Where one turn sends some rows of the set: a few examples, then the rows asked:
Sira: [ 0.13 -0.87  0.30  3.16 -0.86  1.46 -4.29 -0.02  2.25 -1.24 -1.06 -1.09
 -0.71 -1.03  3.14  0.36 -0.26  1.27 -0.04  1.44 -1.26  1.92 -1.02 -1.72
 -1.48 -1.22  1.68  3.49  1.43]
letel: [-0.10 -0.66  3.26  0.99 -3.23 -1.08 -1.17  1.42 -1.39  4.18  1.98  4.66
  0.59 -2.34  1.80  0.69  0.12 -3.89  2.41 -0.70 -0.85  2.59  0.61 -1.29
 -0.41 -0.90  1.29 -0.52  1.15]
giga: [-1.46 -0.17  3.74  0.74 -4.16 -0.90 -1.96  0.70 -1.50  2.81  1.04  3.77
  0.02 -1.69  0.99  2.52  0.51 -4.13  0.91 -0.16 -1.74  2.86 -1.28 -1.47
 -0.93 -0.31  2.09  0.85  0.61]
vik: [ 1.92 -0.08 -0.11  3.58  0.89  1.82 -2.86  1.46  1.85 -0.63  0.37 -1.62
 -0.30 -2.21  2.64 -1.33 -0.82  1.77  1.09  1.22 -0.32 -0.16 -0.03 -0.90
 -1.27 -0.57  0.47  2.32  1.08]
gir: [ 0.45 -0.01  2.21  2.29 -2.47  1.15 -1.55  2.26 -1.77  0.38  3.58  2.13
 -0.49 -2.37 -1.05  0.66  1.96 -2.20  1.68  1.94 -1.51  0.48 -1.18 -1.04
 -0.41  0.98  0.60 -1.48  0.03]
moke: [-1.60  0.34 -0.57  1.32 -0.80  0.32 -2.86  0.54 -1.80  3.57  2.65  2.12
  0.76 -0.78  0.00  0.09  0.75  0.27  3.61  0.18 -3.08  3.33  0.15  2.24
  4.99  0.53  0.79  1.57 -0.99]
mog: [ 1.78 -1.66  0.92  2.62  1.11  1.24 -2.33  0.70  1.34  1.42 -0.26  2.31
  1.09 -1.93  1.30 -2.33 -3.08 -1.20  2.60  0.83 -0.46  3.92  1.61 -2.37
 -2.16 -0.30  3.04  3.88  1.13]
boza: [ 2.59 -1.53  0.09  3.29  1.61  1.92 -2.28  1.22  1.28  0.53  0.75  1.32
  0.63 -2.15  1.11 -3.03 -2.12  0.13  2.78  1.58 -0.29  2.70  1.64 -2.09
 -1.72 -0.33  2.21  2.64  1.15]
nat: [ 0.45  0.38  0.64  3.14 -0.29  1.47 -3.47  0.61  1.86 -1.09 -0.78 -2.11
 -0.69 -1.62  2.54  0.48 -0.76  1.26 -0.20  1.12 -0.94  0.39 -1.33 -1.08
 -1.95 -0.61  1.27  3.77  0.99]
nede: [ 1.36 -0.61  2.05  2.00 -1.96  0.45 -0.94  2.42 -1.54  2.41  3.72  3.55
  0.23 -2.74  0.40 -0.70  1.11 -2.44  2.99  0.77 -0.65  0.99  0.59 -0.95
  0.05 -0.08  0.28 -2.22  0.61]
mavip: [-1.95  0.44 -0.19  1.02 -1.03 -0.12 -2.79  0.31 -1.95  4.28  2.14  2.61
  1.04 -0.58  0.41  0.41  0.31 -0.30  3.65 -0.24 -3.19  4.00  0.14  2.15
  4.83  0.27  1.10  2.02 -0.91]
fepo: [-0.41  0.00  1.99  1.96 -0.95  0.00 -2.97 -0.15  1.60  1.46 -2.24  0.02
  0.22 -1.45  3.25  1.01 -2.68 -0.83  0.09 -0.54 -0.93  2.73 -0.65 -1.51
 -2.43 -1.25  2.79  5.65  1.41]
Molep: [-1.63  1.00 -0.65  1.49 -1.15  0.60 -2.33 -0.05 -2.63  3.36  2.77  1.16
  0.15 -0.58 -0.84  0.92  1.53  0.73  3.38  0.75 -3.48  3.21 -0.38  2.07
  4.20 -0.05  1.82  2.12 -0.69]
Rupok: [-0.43 -1.06  0.73  2.53 -1.43  0.51 -4.09 -0.60  2.13  0.32 -1.89 -0.10
 -0.38 -1.03  4.13  0.77 -1.00  0.58  0.08  0.37 -1.17  2.86 -0.36 -2.00
 -1.62 -2.05  2.24  4.15  1.98]
Giz: [-0.35 -0.93  2.30  1.27 -0.06  2.21  0.36  0.46 -1.64 -0.74  0.66 -2.36
 -0.04  0.16 -1.01  1.88  0.93 -0.32  3.16 -1.44 -1.65 -0.90 -2.03 -2.70
  0.14  0.50  0.26  1.70  0.53]
pakef: [-2.45  0.59 -0.22  0.89 -1.60 -0.23 -3.28  0.09 -1.66  3.95  1.80  2.05
  0.69 -0.42  0.93  1.06  0.79  0.02  3.02 -0.42 -3.28  3.72 -0.24  2.29
  4.91 -0.02  0.96  2.19 -0.71]
vep: [-2.16  0.56 -0.57  1.21 -1.44  0.30 -3.35  0.28 -1.71  3.24  2.14  1.59
  0.51 -0.40  0.55  0.83  1.34  0.70  2.97  0.17 -3.31  3.13 -0.43  2.27
  5.06  0.21  0.58  1.62 -0.70]
rireb: [-1.06 -1.75  2.24  0.76 -0.76  1.02 -0.95  0.56 -0.14  0.25 -0.48 -1.63
  0.51  0.14  2.86  1.73  0.71 -0.04  2.95 -3.22 -1.14 -0.97 -1.34 -2.26
  1.83 -0.74 -1.61  0.69  1.26]
Kivaz: [-1.34 -1.92  3.15 -0.04 -0.94 -0.04 -0.40  0.12 -0.41  2.37 -1.26  0.24
  1.25  0.27  3.20  1.68 -0.94 -1.82  3.51 -4.45 -0.88  0.91 -0.48 -2.63
  1.29 -0.96 -0.56  1.78  1.36]
rumu: [-1.39 -0.22  2.92  1.14 -4.66 -1.02 -2.56  0.79 -0.75  2.59  1.25  2.67
 -0.50 -1.76  3.25  2.64  1.79 -2.50  0.65 -0.68 -1.43  1.63 -1.00 -0.95
 -0.02 -1.64  0.54 -0.58  1.51]
nedaf: [ 0.05 -0.19  1.81  2.20 -3.35  0.24 -2.36  1.82 -0.97  0.88  2.93  1.46
 -0.85 -2.19  1.87  1.31  2.84 -1.00  1.24  0.98 -1.19 -0.16 -0.96 -0.70
  0.44 -0.71 -0.60 -2.25  0.95]
mivos: [-0.39 -2.68 -0.98  3.23  0.37 -2.19 -0.61 -1.82 -0.30  3.82  1.12  3.73
  0.43 -1.18 -0.06  0.95 -1.47 -1.34 -0.35 -3.98 -2.01  2.81  0.02  2.06
  2.11 -0.35  1.29  1.21 -0.05]
lir: [ 2.23 -1.29 -0.13  3.74  1.28  2.48 -2.90  1.22  1.56 -1.05  0.72 -0.03
  0.08 -1.93  0.95 -2.29 -1.18  0.91  1.95  2.43 -0.74  1.65  0.57 -1.89
 -1.45  0.06  1.60  2.46  0.81]
Nes: [-0.87 -1.51  3.67  0.04 -0.26  0.73  1.15 -0.17 -1.89  2.05 -0.51  0.28
  1.16  0.14 -0.67  1.75 -1.44 -2.73  3.87 -3.16 -1.42  1.62 -0.88 -3.28
 -0.55  0.11  2.01  3.33  0.77]
Gima: [ 1.41 -1.11 -0.44  3.55  0.23  2.08 -3.74  0.68  1.97 -1.32  0.05 -1.12
 -0.61 -1.55  2.44 -1.08 -0.13  1.94  1.02  2.01 -0.86  1.26 -0.06 -1.64
 -1.22 -0.95  1.23  2.39  1.41]
Teb: [ 0.52 -2.06 -1.75  4.31  1.21 -0.62 -0.14 -1.37 -1.09  1.63  2.72  1.94
 -0.45 -1.30 -2.72  0.68 -0.14  0.01 -0.48 -1.89 -2.32  1.33 -1.07  2.03
  1.59  0.64  1.38  0.66 -0.80]
dade: [ 1.64 -0.41  1.69  2.25  1.29  0.74 -1.43  0.99  0.99  2.12 -0.48  1.63
  1.20 -2.36  1.08 -1.76 -3.85 -1.57  2.23  0.03 -0.24  3.09  1.07 -1.73
 -2.75 -0.12  2.98  4.86  0.75]
Sor: [-1.18 -2.10 -0.71  3.39 -0.39 -2.08 -0.69 -2.49 -0.72  3.05  0.83  2.68
 -0.26 -0.75 -1.18  2.41 -0.79 -1.16 -1.24 -3.33 -2.63  2.78 -1.34  1.93
  1.33 -0.43  2.27  2.29 -0.22]
sinu: [ 0.24 -2.34  2.77  0.31  0.78  0.82  0.67  1.12 -0.94  2.46  0.24  1.04
  1.89 -0.40  1.52 -0.40 -1.50 -2.13  5.01 -3.74 -0.35  0.75  0.77 -2.77
  1.41 -0.05 -0.50  1.01  0.90]
Dides: [ 0.02 -2.32 -2.03  4.23  0.66 -1.24 -1.25 -1.35 -0.15  1.65  2.15  1.72
 -0.52 -1.13 -0.55  1.03  0.33  0.65 -0.88 -2.48 -2.15  0.74 -0.93  2.47
  2.69 -0.05  0.08 -0.14 -0.28]
rubat: [ 0.40 -0.39  3.14  1.38 -2.20  0.15 -0.80  1.89 -2.02  2.69  2.88  4.36
  0.61 -2.42 -1.05  0.15  0.08 -4.20  2.48  0.78 -1.18  2.41 -0.03 -1.53
 -0.93  0.87  1.78 -0.31  0.04]
zum: [-0.82 -1.86 -1.54  4.04 -0.14 -1.37 -1.14 -2.12 -0.60  1.41  1.48  1.22
 -0.88 -0.85 -1.47  2.52  0.41  0.24 -1.61 -2.36 -2.86  1.26 -1.94  2.17
  1.62 -0.24  1.43  1.30 -0.38]
roduf: [ 0.71 -0.47  1.82  1.96  0.09 -0.29 -2.28  0.33  1.66  2.97 -1.66  1.39
  1.06 -2.04  3.69 -0.76 -3.51 -1.28  1.44 -1.15 -0.12  3.14  1.06 -1.58
 -2.10 -1.37  2.53  4.80  1.58]
rilil: [-1.35  0.26  2.73  1.59 -4.33  0.16 -2.74  1.04 -1.13  0.57  1.79  1.53
 -0.95 -1.69  0.98  3.05  2.39 -2.10 -0.01  0.93 -2.00  0.87 -2.43 -0.99
 -0.38 -0.13  0.69 -0.35  0.53]
gok: [ 0.87 -1.67  1.20  2.25 -0.01  0.33 -2.73 -0.17  1.53  2.19 -1.33  2.28
  0.93 -1.64  2.85 -1.19 -3.02 -1.19  1.82 -0.07 -0.52  4.41  1.42 -2.33
 -2.25 -1.41  3.27  4.57  1.78]
beda: [-2.29  1.08 -0.44  1.29 -1.71  0.04 -2.63 -0.39 -2.54  3.56  2.19  1.11
 -0.01 -0.41 -0.23  1.61  1.48  0.63  2.92  0.30 -3.56  3.47 -0.52  2.04
  4.03 -0.37  1.95  2.52 -0.41]
duzen: [-1.55  0.80 -0.42  1.24 -1.04  0.24 -1.97  0.04 -2.79  3.97  2.74  1.92
  0.49 -0.73 -1.06  0.59  0.81  0.14  3.91  0.42 -3.39  3.69  0.14  1.96
  3.95  0.00  2.21  2.31 -0.61]
sifu: [-0.31 -1.26  1.36  2.12 -1.03  0.22 -3.64 -0.57  1.89  1.30 -2.07  1.32
  0.43 -1.06  3.44  0.24 -2.23 -0.79  0.66 -0.08 -1.02  4.17  0.17 -2.33
 -2.13 -1.46  3.13  4.92  1.73]
dagi: [ 0.77 -2.73 -1.76  3.82  1.41 -1.29 -0.33 -0.94 -0.48  2.88  2.39  3.22
  0.25 -1.53 -1.27 -0.25 -1.03 -0.44  0.25 -2.96 -1.79  1.70  0.12  2.17
  2.31  0.23  0.71  0.09 -0.51]
sut: [-2.19  0.79 -0.13  1.03 -1.56 -0.18 -2.17 -0.37 -2.64  4.37  2.15  1.87
  0.39 -0.39 -0.43  1.32  0.80  0.00  3.40  0.02 -3.44  4.12 -0.10  1.82
  3.76 -0.28  2.30  2.88 -0.47]
laki: [-1.11 -2.35 -1.37  3.56 -0.44 -2.20 -1.54 -2.05  0.08  2.55  0.83  2.23
 -0.48 -0.85  0.66  2.14 -0.21 -0.13 -1.45 -3.57 -2.26  1.78 -1.20  2.25
  2.51 -0.80  0.72  0.99  0.09]
bezin: [ 0.58 -1.41  2.70  1.02  0.97  2.06  1.51  0.89 -2.17  0.76  1.09 -0.44
  0.98 -0.25 -2.03  0.34 -0.74 -1.66  4.55 -1.78 -1.25  0.28 -0.57 -3.03
 -0.25  0.91  1.20  1.95  0.38]
pomed: [ 0.15 -2.35 -0.99  3.68  1.04 -1.52  0.07 -1.68 -1.16  3.18  1.94  3.31
  0.20 -1.20 -2.55  0.78 -1.35 -1.39 -0.12 -2.76 -2.27  2.71 -0.38  1.74
  1.20  0.37  2.34  1.68 -0.49]
dus: [ 0.60 -2.00  1.79  1.19  0.87  1.82  0.17  1.54 -0.64  0.44  0.99 -0.70
  0.97 -0.47  1.28 -0.33  0.02 -0.38  4.47 -2.54 -0.50 -1.08 -0.26 -2.38
  1.81  0.25 -1.67 -0.24  0.74]
fum: [ 2.52 -0.02  0.52  3.48  1.78  2.20 -1.91  1.83  1.14 -0.34  0.90 -0.59
  0.36 -2.44  0.25 -2.13 -2.05  0.53  1.95  1.66 -0.27  0.80  0.31 -1.30
 -2.02  0.51  1.59  3.00  0.41]
Zole: [-0.12  0.06  1.12  2.53 -1.12  0.30 -3.66  0.09  2.17  0.66 -1.79 -1.20
 -0.36 -1.55  4.59  0.93 -1.43  0.80 -0.23 -0.34 -0.67  1.28 -0.69 -1.10
 -1.61 -1.83  1.31  4.13  1.72]
per: [ 2.65 -0.68  0.77  2.91  1.92  1.33 -1.45  1.74  1.23  1.57  0.53  0.96
  1.16 -2.67  1.66 -2.97 -3.13 -0.15  2.75  0.47  0.30  1.71  1.64 -1.46
 -1.86 -0.13  1.70  3.11  0.85]
saz: [-1.82 -1.13  3.16  0.40 -1.41  0.91 -0.08 -0.53 -1.38  0.44 -0.93 -1.50
  0.14  0.66  0.48  3.31  0.15 -1.31  2.48 -2.77 -1.97  0.46 -2.37 -2.91
 -0.13 -0.39  1.12  3.12  1.00]

bezin -> sinu
mivos -> Sor
Now these:
rubat -> letel
dade -> roduf
Gima -> lir
duzen -> mavip

Where one turn sends some rows of the set: a few examples, then the rows asked:
Lev: [-2.34  2.17 -0.36  1.78  0.91 -1.65  0.98  0.39 -1.32  0.62  1.04 -1.53
  3.21]
gazo: [ 0.77 -1.08  0.91  3.79  1.33  1.47  0.64 -1.63 -0.38  1.51 -1.44 -0.64
 -1.26]
Rozi: [-0.47 -0.68 -0.91  3.44  0.26 -0.70 -0.01 -0.88 -0.42  0.91  1.82 -0.28
  3.53]
kor: [ 1.54 -1.82 -1.07 -2.82  0.40  1.24  2.36  1.02  0.86 -0.04 -1.53  0.19
  1.12]
bori: [-1.64  2.52 -1.97  3.23  0.21 -1.97  1.71 -1.53 -0.34  2.09  0.61  0.18
 -0.29]
Lik: [-0.52  0.18  0.85  1.14  1.23  0.19  2.61 -1.96 -0.57  2.64 -0.46  0.25
  4.17]
nira: [-0.55  0.53  0.97  4.98  0.47  0.48  0.54 -0.43 -0.79  0.03 -0.80 -0.29
 -1.16]
luk: [-0.04 -0.65  0.11 -4.03  0.99  0.94  0.94  1.62 -0.58 -0.08  0.06 -0.24
 -1.18]
tuz: [-0.80 -1.23 -1.28  2.36 -0.48  1.07 -1.72  2.95 -0.30  0.24  0.03  0.67
 -1.07]
Kiren: [ 0.33 -1.42  0.20 -2.19  0.19 -0.24  4.35  0.03 -0.06 -0.53 -1.68  1.55
 -0.07]
Gine: [-1.36  2.46  1.02 -0.41 -2.00  1.23  2.19  0.75  0.69 -0.16  1.26  1.71
 -2.02]
veb: [ 0.10 -1.56 -0.62  2.53  1.42 -0.68 -0.41 -1.44 -0.68  2.18  1.20 -0.31
  3.34]
bino: [-0.83  0.70  0.32 -4.33  1.09 -0.19  1.14 -1.09 -0.34  1.84 -1.11  0.68
 -0.23]
detom: [-0.61  0.30  0.84 -0.88 -0.33 -0.43  2.73  2.01 -0.15 -1.10 -1.84  3.06
  1.98]
fis: [-0.37 -0.61 -0.35  2.40  0.73  0.41 -1.38 -0.67 -0.55  1.69  2.27 -0.34
  3.31]
siku: [-0.12  0.54 -0.95 -0.29  0.95  1.80  0.35 -0.72  0.03  1.94  1.69 -2.97
  2.97]
Zino: [ 0.04  0.20  0.63  3.47  1.02  1.99 -1.16 -0.19 -0.60  0.82  0.06 -1.62
 -1.77]
Vedi: [-1.81  2.75 -0.07 -2.87 -1.63  0.95  1.44  0.13  0.49 -0.74  0.79  0.77
  0.10]
kaz: [-0.51 -2.05 -0.75  3.64 -0.51 -0.27  0.79  1.55 -0.30  0.45 -1.79  2.40
 -0.23]
Tak: [ 0.07 -0.28 -1.04 -0.36 -0.36 -1.57  4.49 -0.91  0.71  0.45 -0.95  0.02
 -2.54]
giv: [-0.52  0.44  1.10 -2.61  1.45 -0.13  0.55  0.14 -0.57  2.66 -0.19  0.59
 -3.04]
bobep: [-1.76  1.24  0.81 -1.63 -0.72 -0.39  2.34  2.38 -0.73 -2.06  0.16  1.65
 -0.31]
ped: [-0.12  0.98 -0.56  1.45  1.32  0.32  1.10 -2.97 -0.11  4.68 -0.09  1.15
  0.01]
Pake: [-0.77  0.52 -0.65 -2.55  0.84 -0.56 -0.16  3.48 -0.61 -1.09 -0.39 -0.15
  0.38]
teneb: [-0.70  2.52 -1.87  1.42 -0.27  1.74 -0.25 -1.37  0.54  2.75  2.32 -0.78
 -0.52]
dud: [ 0.91 -3.33 -1.09  1.60  0.36  1.76 -0.54  1.04  0.15  1.97 -1.43  1.04
 -0.70]
gavi: [-1.21  1.00 -1.33 -2.02 -0.57 -2.11  3.90 -1.15  0.25 -0.58 -1.38  0.36
  0.09]

bori -> teneb
fis -> veb
Vedi -> bino
Now these:
luk -> Kiren
kor -> detom
nira -> Zino
tuz -> dud
Tak -> Gine
siku -> Lik

Where one turn sends some rows of the set: a few examples, then the rows asked:
logeb: [ 3.57  1.32  1.76  0.27  2.33 -0.20  1.26 -0.35  0.03  0.04  1.56  0.56
 -0.96  0.78 -0.30  2.24]
relu: [-0.08  0.21  2.66  1.56 -0.16 -1.30 -2.65  1.62  0.20 -1.26 -1.31  0.07
  0.22 -0.16 -1.82  1.23]
nopav: [-2.12  1.35 -2.29 -2.93 -0.35  2.02  0.38  0.78  0.14 -1.26 -1.57  0.92
 -0.64 -0.92  2.09  1.77]
bepus: [ 0.89  2.41  1.70 -1.85 -1.29 -0.52  0.92 -3.31 -0.95 -0.25  1.02 -0.82
  1.49  2.20  1.45  1.03]
gevup: [-0.87 -2.64  1.56 -0.89 -0.09 -0.65  1.86  1.91  1.44 -0.69  1.45 -0.28
  2.24  1.48  0.17 -0.40]
Rukot: [ 1.19  0.76 -1.85  0.71  1.67 -1.43  0.06  0.14  0.34  0.72  0.98  0.64
 -2.75 -1.72 -1.21 -1.75]
buvav: [-0.29  3.37 -1.64  0.33  1.01  3.39 -0.24 -2.09 -0.79 -0.92  1.48 -0.75
  0.08  0.38  1.78  0.01]
kam: [ 0.96  2.85  2.40 -1.00 -0.20 -0.18  1.88  0.33 -1.56 -1.77 -0.99 -2.29
  0.28  1.47  1.38 -2.27]
Vapa: [ 1.49 -0.49 -3.94 -1.65  0.24 -0.13  0.39  1.83  1.51 -0.45 -1.17 -0.81
  1.27 -0.59 -1.53 -0.56]
fif: [ 0.57 -1.16  0.11  0.04  1.99 -0.53 -1.06  1.67 -1.70 -2.22  0.70 -1.05
  0.15  0.21 -3.27 -0.19]
pir: [ 0.39 -0.39 -1.94  0.63 -1.34 -0.84 -2.49 -0.05  2.18 -0.40 -1.86  0.13
  3.16 -0.24 -0.19  0.40]
fefer: [-0.55 -1.59 -3.00  0.99  2.07  0.36  2.25 -1.03  0.44  0.81 -1.48  0.73
  0.13 -0.91  1.83  1.88]
zitip: [ 2.43  1.42  1.75 -2.05  0.73 -0.70  0.42 -3.26 -0.35 -1.43 -0.47  0.97
 -1.34 -1.76  1.48 -1.10]
zapib: [ 1.09  2.25 -1.37  2.42 -0.40 -2.67 -1.66  0.26  0.02  1.28 -0.96  1.41
 -1.07  0.03  0.64  0.15]
kuzi: [-1.47  0.43  0.66  0.03 -0.98  3.49  0.39 -3.03  0.14  0.42 -0.45 -0.09
 -0.55 -0.74  1.14  3.13]
pedib: [-1.15 -1.08  1.92 -0.37 -3.55  0.43  2.56 -0.32 -1.31  1.01 -1.84 -0.69
 -0.22  1.06  1.92 -0.15]
Dak: [-0.48 -1.39  0.47  0.91 -1.62  4.17  1.21  0.02  0.09 -0.65 -1.70 -1.32
  0.20 -1.14  1.21 -2.12]
befi: [ 0.79 -2.32  1.09 -0.92 -2.30  1.59 -0.24  0.83 -3.02 -1.60  1.11  1.46
  0.63  1.33  0.87 -1.00]

pedib -> bepus
Rukot -> Vapa
pir -> relu
Now these:
zitip -> nopav
buvav -> Dak
logeb -> fefer

